500 stands for zero in the data rows.
Here are some points, each followed by its number:
ndarray[394 679 560 316 523 660 433 680 446 316 569 620 321 524 444 626 303 469 348 326 708 431 449 736] 0
ndarray[266 753 505 309 571 728 490 718 401 306 588 634 228 529 608 708 284 492 370 371 554 389 487 809] 1
ndarray[644 624 413 596 530 483 637 386 558 498 714 634 617 575 312 593 576 550 494 867 410 617 450 484] 2
ndarray[630 624 568 527 513 680 386 439 600 597 444 581 593 612 359 572 534 526 555 684 605 551 615 433] 3
ndarray[488 652 532 523 305 597 572 473 605 451 520 546 628 618 492 609 604 472 223 747 454 352 656 444] 4
ndarray[410 642 392 446 513 408 719 468 544 561 833 469 653 631 233 549 547 410 479 828 375 763 482 602] 5
ndarray[662 725 540 535 509 694 341 356 599 649 525 604 620 616 371 584 458 466 585 619 694 492 642 397] 6
ndarray[481 518 520 336 337 511 654 613 561 420 626 366 576 601 292 527 526 378 284 671 527 475 582 586] 7
ndarray[455 714 449 516 207 735 623 537 640 420 506 423 598 606 535 628 638 398 207 731 439 236 743 393] 8
ndarray[432 689 458 410 405 581 494 487 538 428 502 575 651 598 464 589 601 494 269 646 527 329 643 538] 9
ndarray[516 662 468 552 459 462 589 415 541 492 634 694 659 636 466 647 527 524 360 787 424 510 483 538] 10
ndarray[557 551 450 521 345 665 627 609 637 380 622 390 454 579 368 548 540 489 324 773 397 429 605 458] 11
ndarray[686 719 524 584 516 718 326 369 586 647 534 634 596 622 386 583 529 472 548 629 688 505 629 420] 12
ndarray[366 635 492 296 678 663 450 598 414 348 566 682 224 524 645 660 383 514 442 380 578 395 530 694] 13
ndarray[433 439 591 279 363 544 553 460 453 430 512 548 651 579 515 643 383 474 432 452 575 610 392 766] 14
ndarray[540 732 563 488 482 592 396 414 542 514 519 671 613 596 417 599 537 512 408 606 605 433 613 502] 15
ndarray[396 490 536 431 393 685 611 579 389 504 591 315 337 595 420 605 336 380 475 459 494 663 542 641] 16
ndarray[510 596 623 533 469 435 489 381 555 476 531 713 695 648 418 587 578 537 291 756 519 465 585 492] 17
ndarray[447 694 461 523 490 405 696 529 582 543 855 517 641 712 332 535 477 562 440 886 204 717 425 598] 18
ndarray[616 591 554 481 515 684 417 472 667 721 529 530 556 610 344 573 497 513 539 681 586 563 599 438] 19
ndarray[361 625 573 248 580 591 484 680 385 318 625 614 291 542 398 583 362 474 376 302 668 433 531 764] 20
ndarray[316 500 562 452 392 733 588 577 523 522 579 301 348 611 369 602 279 410 585 413 454 704 513 693] 21
ndarray[620 397 565 163 372 478 441 549 523 185 551 536 581 518 454 539 468 533 195 547 557 624 385 720] 22
ndarray[513 445 570 302 360 529 470 496 470 298 521 636 707 558 549 682 425 517 321 524 495 567 356 768] 23
ndarray[411 532 561 609 538 449 623 530 592 507 760 528 674 694 297 513 505 512 298 768 431 698 478 570] 24
ndarray[323 409 638 143 526 568 628 720 556 480 582 412 637 613 343 462 518 481 427 555 568 530 666 687] 25
ndarray[405 503 670 504 519 380 546 516 579 506 650 638 774 708 391 562 521 544 373 784 467 598 464 592] 26
ndarray[435 563 636 574 528 363 532 484 555 487 678 705 705 731 450 593 521 579 343 857 431 566 487 605] 27
ndarray[372 376 827 273 520 523 589 742 573 559 569 507 659 632 258 535 494 489 418 598 560 648 564 592] 28
ndarray[529 660 488 465 303 653 553 445 590 436 519 504 576 610 462 615 569 424 269 640 491 397 625 439] 29
ndarray[552 787 498 402 507 688 393 437 519 542 530 630 506 778 406 636 465 458 475 500 667 432 605 509] 30
ndarray[503 456 572 211 519 475 664 510 525 567 637 551 681 619 251 439 569 491 493 685 573 605 626 660] 31
ndarray[438 670 457 404 575 652 487 580 446 309 583 725 425 554 632 739 386 530 307 516 427 404 450 695] 32
ndarray[621 715 507 555 461 826 362 501 619 752 516 446 390 585 346 618 343 400 649 570 688 611 632 446] 33
ndarray[389 401 687 362 534 493 575 559 582 528 621 534 693 649 300 531 511 500 451 646 535 653 518 592] 34
ndarray[517 663 419 500 493 391 699 409 526 549 754 601 713 623 288 590 465 490 464 813 362 679 467 591] 35
ndarray[444 556 538 448 376 714 558 535 491 570 530 390 353 548 381 649 328 335 532 432 589 630 557 645] 36
ndarray[336 530 566 464 388 729 575 575 528 543 560 302 339 593 462 600 264 393 590 402 484 691 517 674] 37
ndarray[459 576 671 563 486 390 465 426 538 457 534 758 745 684 482 598 584 579 268 807 460 452 554 569] 38
ndarray[662 707 545 548 469 681 330 381 520 615 534 635 605 615 384 579 526 472 557 611 707 477 626 410] 39
ndarray[401 779 495 311 451 670 482 553 465 393 534 611 438 536 477 641 472 485 319 433 563 333 608 633] 40
ndarray[577 610 509 570 432 759 449 594 591 756 579 422 335 572 363 616 343 451 552 574 586 626 581 513] 41
ndarray[308 783 512 251 510 766 318 627 394 348 529 614 223 470 481 708 337 412 383 297 660 381 549 720] 42
ndarray[393 676 528 292 486 649 444 729 405 245 508 710 376 464 554 760 346 519 284 386 570 352 410 789] 43
ndarray[377 487 540 424 368 676 620 571 507 489 577 314 349 594 434 610 325 364 470 447 499 656 521 661] 44
ndarray[332 684 546 278 619 700 478 645 372 350 653 657 187 559 438 637 351 436 440 314 652 405 563 723] 45
ndarray[578 544 452 561 363 677 570 597 650 338 616 453 506 587 440 562 544 528 317 775 401 425 538 451] 46
ndarray[354 491 609 190 539 758 520 607 521 538 591 539 582 616 313 506 488 480 485 497 647 552 679 684] 47
ndarray[426 433 635 321 425 668 529 660 515 342 612 465 458 623 453 571 319 473 401 478 597 651 412 797] 48
ndarray[511 564 674 518 519 440 421 417 547 435 493 721 751 609 412 538 608 604 347 719 552 424 566 547] 49
ndarray[389 581 510 428 486 609 578 580 612 589 714 338 551 680 314 561 420 420 498 640 394 734 559 580] 50
ndarray[360 658 533 240 611 679 504 641 389 353 650 540 237 556 424 619 343 432 422 349 675 429 557 706] 51
ndarray[565 421 591 282 346 496 405 529 483 219 513 659 734 531 544 662 432 539 252 509 519 592 309 779] 52
ndarray[182 771 525 148 592 763 473 658 349 303 590 589 236 527 447 720 347 398 334 306 611 369 592 810] 53
ndarray[457 640 545 509 402 771 477 547 565 636 505 368 378 571 387 608 294 381 618 438 625 659 552 602] 54
ndarray[714 700 492 620 533 740 341 384 584 638 562 609 548 621 391 578 509 484 637 661 664 503 617 368] 55
ndarray[468 529 710 491 524 400 465 407 547 315 518 728 765 658 385 566 588 560 325 740 517 501 564 543] 56
ndarray[361 782 479 225 557 684 518 648 326 378 545 761 129 435 493 733 332 518 317 308 647 350 530 805] 57
ndarray[360 754 526 269 558 643 450 469 380 325 576 657 259 514 449 632 313 466 342 289 687 361 516 769] 58
ndarray[334 774 473 370 473 746 496 608 447 381 503 603 261 485 479 730 298 468 332 340 612 400 491 690] 59
ndarray[415 467 606 429 549 533 565 561 603 525 689 496 641 660 298 520 487 476 484 669 522 675 523 562] 60
ndarray[475 563 644 557 494 382 504 441 548 463 593 718 694 705 469 595 539 557 288 828 445 487 541 559] 61
ndarray[461 643 457 472 460 673 497 597 499 291 603 677 450 566 622 701 424 536 337 588 446 395 471 630] 62
ndarray[566 749 429 460 261 723 576 550 561 444 469 472 525 531 533 515 574 433 232 595 431 270 683 495] 63
ndarray[346 726 528 244 604 666 468 642 366 335 619 639 229 537 426 629 336 445 375 292 687 372 548 748] 64
ndarray[523 505 550 473 440 484 520 567 551 374 653 620 560 674 590 597 457 577 285 741 441 567 454 640] 65
ndarray[647 380 600 229 330 440 358 498 517  85 530 646 687 513 470 570 453 594 120 512 584 598 281 765] 66
ndarray[634 638 369 510 528 441 709 381 551 542 782 537 624 591 205 558 608 486 426 860 456 673 437 505] 67
ndarray[598 642 425 498 546 505 604 402 523 506 735 598 550 596 269 556 574 459 509 733 526 592 498 511] 68
ndarray[518 599 567 440 462 776 443 481 566 714 501 429 469 585 376 615 352 337 669 476 670 637 582 555] 69
ndarray[289 492 571 424 377 719 624 570 513 508 589 284 346 624 488 608 268 393 587 392 441 718 499 711] 70
ndarray[497 604 586 478 527 770 385 537 614 674 553 447 511 628 368 559 391 376 647 524 707 628 604 494] 71
ndarray[438 555 626 564 518 364 543 492 556 491 666 703 698 720 445 592 520 572 341 847 420 565 489 592] 72
ndarray[542 624 481 412 460 401 645 381 557 456 648 494 773 644 347 583 581 445 372 790 409 566 449 472] 73
ndarray[168 754 525 194 611 770 445 721 384 334 632 613 222 567 498 666 325 461 365 296 619 400 609 814] 74
ndarray[511 533 542 324 380 429 639 523 537 407 657 451 718 608 289 435 533 397 340 683 473 544 484 586] 75
ndarray[407 665 577 508 369 563 511 485 553 443 517 609 657 619 519 613 607 509 243 719 471 348 644 526] 76
ndarray[310 349 601 282 499 630 644 547 540 497 609 261 427 638 476 516 392 349 624 473 469 741 561 635] 77
ndarray[403 489 542 441 395 677 610 569 508 517 597 318 334 596 416 608 335 377 487 452 504 676 530 650] 78
ndarray[411 777 500 244 579 656 449 624 380 331 577 665 262 513 456 642 356 480 373 302 656 345 541 744] 79
ndarray[392 463 532 426 382 635 616 585 516 474 616 319 358 604 405 587 360 377 436 481 509 669 518 650] 80
ndarray[351 814 486 268 502 668 469 625 413 345 532 644 318 504 494 596 367 506 317 327 602 337 555 739] 81
ndarray[636 625 469 545 517 454 693 409 574 510 717 576 660 564 296 581 586 561 477 907 365 642 405 514] 82
ndarray[390 588 514 424 338 701 614 478 542 503 533 383 463 602 485 646 372 392 411 450 486 580 502 601] 83
ndarray[521 664 472 572 498 454 594 349 551 501 686 668 692 669 431 608 542 533 379 823 403 541 486 523] 84
ndarray[396 655 520 339 293 674 678 576 595 566 600 369 512 645 252 578 442 413 270 642 510 502 641 531] 85
ndarray[480 522 692 445 510 442 468 403 559 499 507 683 747 649 360 554 602 552 343 724 547 504 588 518] 86
ndarray[397 778 442 399 317 716 551 552 540 429 468 512 487 529 512 643 526 432 244 529 517 276 644 550] 87
ndarray[446 814 465 428 504 719 501 526 488 505 653 679 434 647 348 698 369 513 381 498 591 458 507 618] 88
ndarray[478 696 402 417 455 400 742 428 528 615 750 516 698 621 261 608 511 447 469 820 352 709 480 647] 89
ndarray[405 619 462 366 585 539 598 564 420 437 765 568 373 602 314 600 449 395 446 562 548 620 575 663] 90
ndarray[498 572 616 392 466 741 447 539 599 716 509 444 535 606 308 587 396 401 615 531 658 642 613 530] 91
ndarray[450 595 454 408 561 479 644 520 510 494 790 507 511 621 276 549 513 405 448 693 485 687 507 608] 92
ndarray[661 392 583 285 467 476 474 501 522 329 594 640 645 594 477 519 553 499 352 661 526 577 476 687] 93
ndarray[463 658 557 532 358 557 531 487 584 460 542 595 659 645 511 617 604 507 234 763 453 359 628 483] 94
New points follow, each followed by the numbers of its five nearest points above by angle, seen from the average point of the numbered points, nearest first.
ndarray[432 655 528 362 270 689 655 582 607 546 607 390 491 639 274 582 457 617 263 632 513 494 639 525] 85 11 7 8 29
ndarray[463 526 622 383 487 700 461 543 597 680 516 466 562 604 309 569 410 400 602 525 659 641 600 540] 91 71 69 33 54
ndarray[505 594 460 518 271 705 650 605 650 386 596 313 437 591 392 547 532 374 241 735 464 356 661 430] 11 8 46 29 63
ndarray[303 362 586 290 501 653 654 515 531 509 595 240 408 628 517 513 376 322 649 464 448 753 546 655] 77 70 78 44 21
ndarray[404 576 530 333 400 701 589 501 441 509 494 452 373 524 403 660 359 333 448 387 613 590 516 715] 36 44 16 78 37
ndarray[556 532 504 535 454 684 523 584 585 513 609 391 352 584 383 580 392 501 468 623 508 652 533 536] 41 78 54 80 33
ndarray[394 494 618 469 536 417 581 530 584 504 675 592 720 695 340 539 502 521 411 773 462 637 478 587] 26 24 72 27 60
ndarray[472 582 470 489 279 677 662 624 614 405 600 271 456 589 358 541 531 377 250 726 456 365 668 473] 11 8 46 7 85
ndarray[427 698 471 530 322 738 537 569 680 525 559 330 563 627 354 565 615 336 268 721 426 342 760 413] 8 29 4 63 11
ndarray[539 624 492 456 456 400 615 380 568 468 643 385 762 643 371 581 602 447 362 802 404 530 484 471] 73 82 84 67 35
ndarray[247 761 492 335 567 735 478 739 383 283 619 662 184 527 636 719 251 517 382 362 657 367 496 808] 1 74 57 59 64
ndarray[434 630 450 452 502 436 690 504 561 544 802 438 655 665 249 553 526 459 456 804 323 751 508 609] 5 89 18 35 92
ndarray[342 346 585 254 473 615 641 523 515 486 578 262 423 600 508 523 414 335 592 483 471 729 532 671] 77 70 80 44 78
ndarray[465 656 485 530 200 714 637 579 632 480 564 437 499 639 533 645 599 412 216 781 441 285 728 397] 8 4 29 63 94
ndarray[484 642 480 532 463 429 652 529 595 517 766 566 588 702 422 555 461 577 384 861 377 633 449 597] 18 35 82 24 84
ndarray[524 593 429 522 288 699 662 602 642 390 594 332 425 592 377 545 546 402 269 765 414 339 672 418] 11 46 8 63 29
ndarray[375 624 474 406 453 588 649 562 600 572 734 318 598 686 251 559 417 406 460 667 381 739 542 600] 50 5 92 89 18
ndarray[305 460 552 333 498 662 620 520 580 548 637 245 505 692 420 562 381 343 573 504 402 858 555 622] 77 50 70 21 78
ndarray[407 685 474 417 389 599 678 572 597 569 722 373 576 694 229 579 431 442 385 708 396 655 580 587] 50 5 85 89 18
ndarray[507 653 453 413 583 578 552 486 451 452 720 643 424 584 331 687 506 439 476 578 573 520 540 575] 90 68 88 92 67
ndarray[445 450 730 421 519 434 500 450 556 504 491 668 771 635 371 568 578 554 348 729 536 518 537 565] 86 56 49 26 38
ndarray[552 591 469 571 385 687 510 568 606 300 606 572 542 581 553 628 519 533 310 717 434 581 495 518] 46 65 11 62 4
ndarray[537 567 436 524 317 680 636 608 641 389 601 374 430 576 372 552 537 447 302 754 425 392 640 443] 11 46 8 29 63
ndarray[498 590 550 437 442 765 459 466 541 705 491 413 443 578 368 625 350 334 659 487 694 632 589 563] 69 91 54 71 33
ndarray[529 472 569 274 445 363 609 497 528 361 642 492 788 612 306 566 550 472 354 700 467 605 405 608] 75 73 93 26 34
ndarray[356 711 478 233 541 693 535 604 359 411 508 672 184 448 473 712 331 440 351 338 648 413 534 779] 57 79 64 59 58
ndarray[512 679 439 521 501 401 672 415 546 557 730 601 704 653 332 603 545 493 416 849 373 631 469 582] 35 89 82 84 67
ndarray[617 712 521 542 482 814 344 507 620 766 500 453 408 599 332 620 345 388 663 563 694 620 624 457] 33 71 69 41 91
ndarray[502 587 609 414 461 723 448 509 580 704 506 458 542 597 328 602 419 412 618 544 656 622 590 520] 91 69 71 33 54
ndarray[502 589 587 639 546 754 371 563 627 649 602 492 521 651 358 551 411 409 648 549 682 717 615 480] 71 33 91 69 41
ndarray[483 393 619  45 528 490 754 555 542 564 663 473 635 646 176 439 561 463 456 685 559 642 638 639] 31 25 34 28 60
ndarray[537 641 451 390 414 435 659 419 575 454 672 445 795 644 323 585 573 418 345 784 424 560 472 501] 73 75 89 67 35
ndarray[486 540 520 397 289 559 658 618 564 421 680 351 534 592 301 536 523 352 278 661 517 418 642 548] 7 85 11 75 8
ndarray[524 575 465 582 408 654 494 576 588 289 605 605 542 576 561 638 517 551 315 707 435 419 473 507] 46 62 94 65 4
ndarray[398 527 548 395 380 717 581 495 476 556 501 369 371 550 393 634 321 343 547 381 595 638 517 678] 36 37 44 78 21
ndarray[387 569 519 336 383 697 624 496 443 517 509 421 355 545 390 671 356 308 441 452 600 575 529 695] 36 44 16 78 83
ndarray[344 589 453 467 380 707 611 462 549 488 481 347 485 413 559 684 409 332 453 487 467 554 494 558] 83 44 37 36 70
ndarray[447 699 425 568 494 405 712 542 592 536 889 515 653 717 309 534 461 560 466 883 334 750 382 601] 18 5 35 89 24
ndarray[290 380 558 261 486 637 656 461 504 526 585 185 470 648 529 538 396 277 632 460 417 725 545 660] 77 70 44 78 80
ndarray[635 591 576 522 523 658 389 451 596 600 525 592 578 594 360 580 532 537 552 680 586 522 603 438] 3 19 55 12 6
ndarray[509 428 613 211 544 383 666 502 525 534 638 557 710 640 290 442 580 497 465 728 507 594 602 628] 31 34 75 60 28
ndarray[371 645 458 459 386 456 654 425 580 470 653 469 724 645 370 569 595 414 366 783 401 488 541 463] 73 84 89 5 35
ndarray[526 630 558 313 477 689 491 412 503 467 479 396 520 551 450 589 477 305 551 444 599 611 529 601] 69 36 54 91 71
ndarray[539 547 453 510 336 655 640 607 616 399 613 377 440 576 335 553 544 460 311 749 420 425 624 464] 11 46 8 7 29
ndarray[421 725 458 497 235 723 583 567 602 541 521 478 572 589 544 639 619 425 220 696 448 257 732 446] 8 63 4 29 87
ndarray[441 703 488 489 307 646 541 519 635 440 493 393 587 590 509 630 595 477 240 668 462 295 674 466] 8 29 4 63 9
ndarray[407 571 702 467 542 399 546 501 568 503 650 632 726 708 368 547 524 550 371 756 481 601 510 583] 26 27 72 61 86
ndarray[463 567 696 558 495 391 448 413 533 437 528 772 776 652 466 585 606 592 279 801 479 452 555 555] 38 61 17 49 56
ndarray[445 508 638 397 503 687 467 529 583 652 531 468 576 605 333 591 408 398 604 514 654 624 575 559] 91 71 69 54 33
ndarray[419 757 433 437 233 714 563 554 556 432 474 492 496 528 528 655 534 435 254 552 498 287 648 528] 87 63 8 29 9
ndarray[391 673 479 396 435 606 686 556 594 587 725 329 592 695 219 564 417 411 433 679 413 717 527 606] 50 5 89 92 18
ndarray[329 401 630 259 529 586 600 714 551 462 647 461 525 619 354 500 448 508 458 549 532 606 585 681] 25 28 47 77 34
ndarray[557 566 446 542 338 603 618 608 641 384 608 390 453 573 386 590 547 468 315 771 503 401 625 431] 11 46 8 4 29
ndarray[461 423 645 355 425 613 446 654 538 270 557 510 547 576 425 562 327 493 334 464 659 587 357 765] 48 66 22 52 23
ndarray[344 610 473 448 387 716 590 474 530 468 464 378 476 533 538 693 373 359 427 443 505 526 486 609] 83 44 37 70 36
ndarray[373 412 722 351 519 464 541 535 568 523 580 566 697 666 299 532 527 514 408 659 524 619 548 575] 34 28 60 26 86
ndarray[483 677 469 520 505 462 544 456 493 421 625 750 571 625 532 692 491 524 346 691 450 431 493 571] 10 84 61 38 72
ndarray[448 520 644 367 486 681 464 608 580 664 529 447 592 602 297 580 429 424 594 537 638 621 590 558] 91 71 69 54 47
ndarray[444 484 608 353 460 676 473 628 518 336 566 504 448 557 429 566 331 429 412 448 662 580 422 723] 48 0 20 51 14
ndarray[470 555 512 413 291 580 654 602 561 419 610 367 545 608 319 541 530 351 266 655 508 402 634 523] 7 85 11 8 29
ndarray[395 654 480 405 443 660 677 564 604 576 734 330 608 684 221 560 439 430 424 703 384 718 553 567] 50 5 89 18 92
ndarray[319 791 508 360 557 800 394 527 473 495 511 561 347 524 389 680 386 338 482 396 738 426 587 585] 42 59 53 45 64
ndarray[373 538 594 407 510 529 608 576 593 538 724 373 576 656 307 543 484 412 466 695 393 731 561 605] 50 60 5 92 24
ndarray[412 667 499 348 267 670 797 572 606 533 605 363 506 656 264 585 471 404 251 666 480 460 656 514] 85 7 8 11 29
ndarray[428 810 466 436 539 716 479 499 501 508 641 667 436 656 415 713 364 510 368 465 591 476 501 591] 88 59 30 58 57
ndarray[531 674 513 400 565 648 415 499 516 487 611 631 431 582 397 574 469 461 489 497 661 438 594 547] 30 39 12 6 55
ndarray[502 511 670 424 508 532 470 452 583 554 490 602 688 624 359 565 550 536 417 693 564 534 584 515] 86 49 17 56 38
ndarray[539 540 671 414 509 508 461 422 563 539 530 638 689 624 325 553 569 530 407 689 567 529 608 511] 86 49 17 56 38
ndarray[337 303 654 136 536 572 655 730 481 440 642 423 423 541 249 542 459 407 399 487 615 689 597 677] 25 28 77 47 48
ndarray[406 535 475 413 387 682 619 442 501 498 470 342 503 544 598 682 421 353 522 494 438 618 477 627] 83 70 44 37 78
ndarray[461 585 568 414 452 764 486 460 555 673 491 402 480 566 390 595 375 301 675 454 530 635 565 596] 69 54 91 36 71
ndarray[399 494 590 417 546 486 605 550 601 521 712 500 669 673 284 517 496 478 474 720 485 695 494 567] 60 34 24 5 26
ndarray[704 665 472 632 549 693 391 375 610 603 591 633 545 611 380 581 532 493 601 709 612 523 586 362] 55 12 6 39 3
ndarray[492 607 484 421 283 559 641 558 590 417 620 367 608 637 368 573 532 348 254 709 472 426 603 492] 7 8 11 29 85
ndarray[487 660 406 463 438 526 465 433 546 441 491 654 678 607 435 586 599 526 308 672 545 380 613 520] 9 76 94 17 4
ndarray[474 554 504 426 291 612 670 648 587 418 596 329 507 591 338 524 523 353 269 684 498 370 678 520] 7 11 85 8 63
ndarray[629 710 511 581 459 836 349 510 570 745 512 454 370 584 354 643 336 398 662 576 673 621 620 455] 33 41 69 71 54
ndarray[611 688 535 523 469 805 350 500 612 755 502 475 455 586 341 623 459 416 677 570 684 611 627 467] 33 71 69 91 41
ndarray[465 537 615 365 493 740 474 541 603 677 537 413 529 616 313 595 400 369 612 509 663 662 607 545] 91 69 71 54 33
ndarray[405 659 509 358 319 659 661 575 598 565 627 377 506 653 255 582 442 419 309 638 512 550 633 545] 85 7 50 11 8
ndarray[464 502 714 421 525 429 492 432 557 490 519 669 748 661 353 554 576 550 337 724 521 523 586 551] 86 56 49 17 38
ndarray[504 412 572 277 474 656 551 410 491 469 489 328 546 573 525 569 482 294 551 433 548 651 493 629] 77 44 78 70 14
ndarray[313 377 583 252 525 596 634 560 573 525 640 269 489 654 391 517 427 361 551 538 438 772 576 626] 77 50 80 70 78
ndarray[457 732 448 478 240 704 587 528 608 455 483 467 569 573 510 630 606 419 213 663 473 255 702 437] 8 63 29 4 87
ndarray[538 282 572 232 418 567 427 660 532 147 602 495 616 540 451 604 525 517 199 629 565 702 397 689] 22 66 52 93 23
ndarray[375 600 508 433 485 591 581 574 597 578 706 353 570 667 305 566 441 420 469 667 397 721 571 579] 50 5 60 92 18
ndarray[508 546 521 525 397 661 448 604 562 251 553 623 585 552 585 650 520 560 289 668 446 292 462 582] 62 46 76 94 32
ndarray[438 507 623 321 358 688 505 552 598 663 526 418 555 603 281 573 424 399 584 517 635 732 602 548] 91 69 71 54 36
ndarray[317 641 456 503 381 738 576 525 563 469 484 376 458 552 491 683 376 362 385 465 502 479 507 568] 83 44 37 36 70
ndarray[473 533 614 351 496 701 468 572 602 658 582 440 518 652 264 537 433 421 548 546 660 673 648 496] 91 71 69 33 19
ndarray[369 809 457 325 419 690 494 585 465 365 507 588 400 519 504 658 443 477 275 418 558 310 624 657] 40 81 59 87 42
ndarray[386 463 587 295 374 565 620 433 496 539 507 503 617 595 503 647 367 429 518 453 462 602 447 766] 14 70 77 83 23
ndarray[482 621 426 432 557 340 659 492 471 507 799 543 509 589 244 583 526 402 465 702 491 688 485 626] 92 5 89 67 35
ndarray[476 693 384 423 466 407 743 432 533 609 771 511 692 557 248 586 520 440 460 829 341 711 479 640] 89 5 35 67 18
ndarray[558 536 529 327 478 364 631 423 557 407 648 491 805 608 314 570 581 464 397 777 438 597 406 545] 73 75 82 35 67
ndarray[590 676 540 516 465 799 393 496 607 750 505 451 425 591 349 628 358 406 655 564 682 622 617 314] 33 71 69 41 91
ndarray[619 584 473 579 452 716 490 587 624 559 617 423 363 579 425 602 391 517 517 668 550 633 550 492] 41 33 19 54 55
ndarray[394 368 646 189 477 453 706 680 540 505 638 402 638 626 285 438 507 470 440 625 488 618 621 683] 25 31 28 34 60
ndarray[573 546 453 539 369 651 574 606 628 377 611 512 512 570 422 556 551 526 326 785 400 442 544 456] 46 11 4 8 29
ndarray[592 401 606 286 528 291 537 475 531 406 608 606 775 609 429 485 563 513 390 729 467 583 463 620] 93 26 75 56 86
ndarray[466 402 595 144 510 404 671 558 519 573 603 519 726 597 265 430 561 497 486 646 525 604 625 706] 31 25 34 28 75
ndarray[436 609 467 328 677 515 651 564 426 445 779 525 415 588 257 586 468 384 438 575 540 616 514 632] 90 92 5 68 51
ndarray[390 412 724 351 513 495 544 526 574 549 529 564 706 620 320 559 512 505 428 648 548 584 530 583] 34 28 60 26 86
ndarray[453 728 425 481 230 749 605 546 603 467 473 434 552 555 548 648 602 402 230 675 462 249 715 454] 8 63 29 87 4
ndarray[403 563 552 460 587 662 487 548 567 506 644 506 526 634 415 561 428 419 554 555 591 616 500 576] 71 69 91 54 77
ndarray[503 360 623 281 429 587 485 660 521 238 624 472 464 555 493 531 401 480 364 543 571 685 410 765] 48 22 66 52 23
ndarray[501 499 548 305 377 434 642 568 519 391 645 435 686 603 283 560 529 402 332 663 507 539 501 620] 75 7 73 31 34
ndarray[465 534 639 409 482 672 459 528 584 675 503 514 596 593 322 593 433 431 586 554 638 607 602 546] 91 71 69 19 33
ndarray[389 774 455 346 386 694 516 580 475 388 490 566 404 512 506 666 431 546 274 447 561 337 588 626] 40 81 87 59 57
ndarray[474 701 446 511 204 708 603 527 631 466 510 443 593 607 525 624 629 411 204 718 436 262 717 408] 8 29 4 63 94
ndarray[504 636 462 478 422 592 592 430 511 452 591 677 659 598 488 676 503 506 366 718 433 487 459 602] 10 84 61 38 2
ndarray[363 804 471 283 474 664 480 610 422 354 527 628 344 510 502 586 393 497 287 365 584 343 567 713] 81 40 79 57 42
ndarray[361 582 475 326 508 668 622 629 448 472 738 477 405 582 301 625 485 372 399 579 482 661 578 705] 90 92 80 16 78
ndarray[461 499 537 415 411 511 616 415 449 519 524 594 696 583 493 673 439 445 487 592 434 588 426 734] 14 23 52 35 89
ndarray[366 566 522 430 617 657 606 532 510 433 627 564 480 612 529 612 404 442 528 483 563 544 483 650] 13 1 45 70 51
ndarray[416 779 455 393 335 704 532 544 524 404 500 519 491 535 507 652 533 496 251 523 520 280 650 548] 87 63 40 8 9
ndarray[525 442 565 267 455 649 498 417 493 426 471 366 562 633 456 564 491 307 526 440 577 625 498 625] 77 14 44 36 69
ndarray[351 535 515 366 484 581 637 571 602 547 696 299 568 680 303 527 439 393 480 636 617 737 557 594] 50 60 77 92 5
ndarray[436 824 479 384 340 673 524 525 539 409 500 544 506 560 488 640 544 743 248 551 515 304 642 522] 87 9 63 40 8
ndarray[345 704 535 411 448 751 492 585 480 439 512 515 337 540 455 676 271 425 418 358 640 482 462 713] 59 42 0 1 58
ndarray[534 553 549 401 549 583 462 531 474 455 605 609 488 565 338 548 508 491 483 524 652 473 580 569] 39 55 12 6 3
ndarray[381 431 649 192 536 438 535 713 446 337 613 557 379 551 314 558 389 437 364 395 716 384 496 741] 20 51 0 64 45
ndarray[380 527 614 224 550 549 494 711 411 330 619 581 364 533 333 559 376 475 364 333 698 482 510 756] 20 0 51 64 45
ndarray[538 523 684 511 523 463 413 423 555 455 488 724 753 610 388 539 630 601 382 718 558 446 570 515] 49 86 56 17 38
ndarray[503 572 476 507 357 676 648 625 620 390 580 337 450 595 352 549 540 375 247 716 454 353 685 456] 11 8 46 63 29
ndarray[330 823 439 213 527 736 533 653 331 383 614 725 143 505 467 765 343 477 246 345 608 380 554 792] 57 79 53 81 64
ndarray[511 516 474 481 292 654 663 617 611 406 597 333 453 578 338 532 530 392 265 721 453 375 667 480] 11 46 7 8 85
ndarray[402 736 439 399 352 694 550 534 511 438 468 499 492 527 541 652 466 426 317 473 527 360 584 604] 87 40 63 59 8
ndarray[363 549 577 261 547 692 473 584 539 567 610 533 554 628 332 544 479 452 491 582 680 576 676 659] 47 25 91 71 28
ndarray[336 633 537 386 394 694 531 699 555 353 569 461 533 585 536 555 493 484 350 574 500 325 629 630] 87 8 63 40 9
ndarray[310 369 587 205 499 650 641 534 549 506 603 247 412 628 491 508 388 349 635 465 451 745 565 657] 77 70 80 78 44
ndarray[625 357 597 189 395 500 426 550 529 171 550 546 591 523 471 528 486 519 213 529 559 639 393 717] 22 66 52 93 23
ndarray[446 355 621 264 432 623 550 633 517 333 609 387 440 581 491 512 393 415 456 511 574 698 446 736] 48 77 80 44 70
ndarray[373 603 504 428 462 637 593 559 608 591 694 312 559 694 302 571 403 403 514 598 424 743 534 589] 50 21 77 60 5
ndarray[416 372 635 295 460 657 569 640 514 388 595 402 417 572 444 520 370 430 511 475 595 671 469 724] 48 77 80 44 70
ndarray[460 701 434 547 208 740 631 563 643 480 517 412 546 614 554 644 617 401 206 760 438 254 728 401] 8 29 4 63 94
ndarray[582 562 449 517 366 647 533 541 616 288 592 552 618 578 536 623 552 530 297 778 415 422 470 506] 46 4 94 11 29
ndarray[465 750 506 403 376 644 504 514 523 405 517 582 536 566 478 609 552 485 276 543 529 309 643 551] 87 9 63 40 8
ndarray[516 562 456 511 357 690 644 617 640 389 592 347 430 587 367 538 549 412 270 737 433 377 654 449] 11 46 8 63 29
ndarray[531 592 440 526 280 706 658 591 648 387 584 338 430 593 388 557 537 409 253 752 436 364 665 413] 11 46 8 29 63
ndarray[418 484 635 546 525 420 559 521 582 492 660 603 765 654 349 551 501 527 457 731 499 612 416 572] 26 72 27 24 34
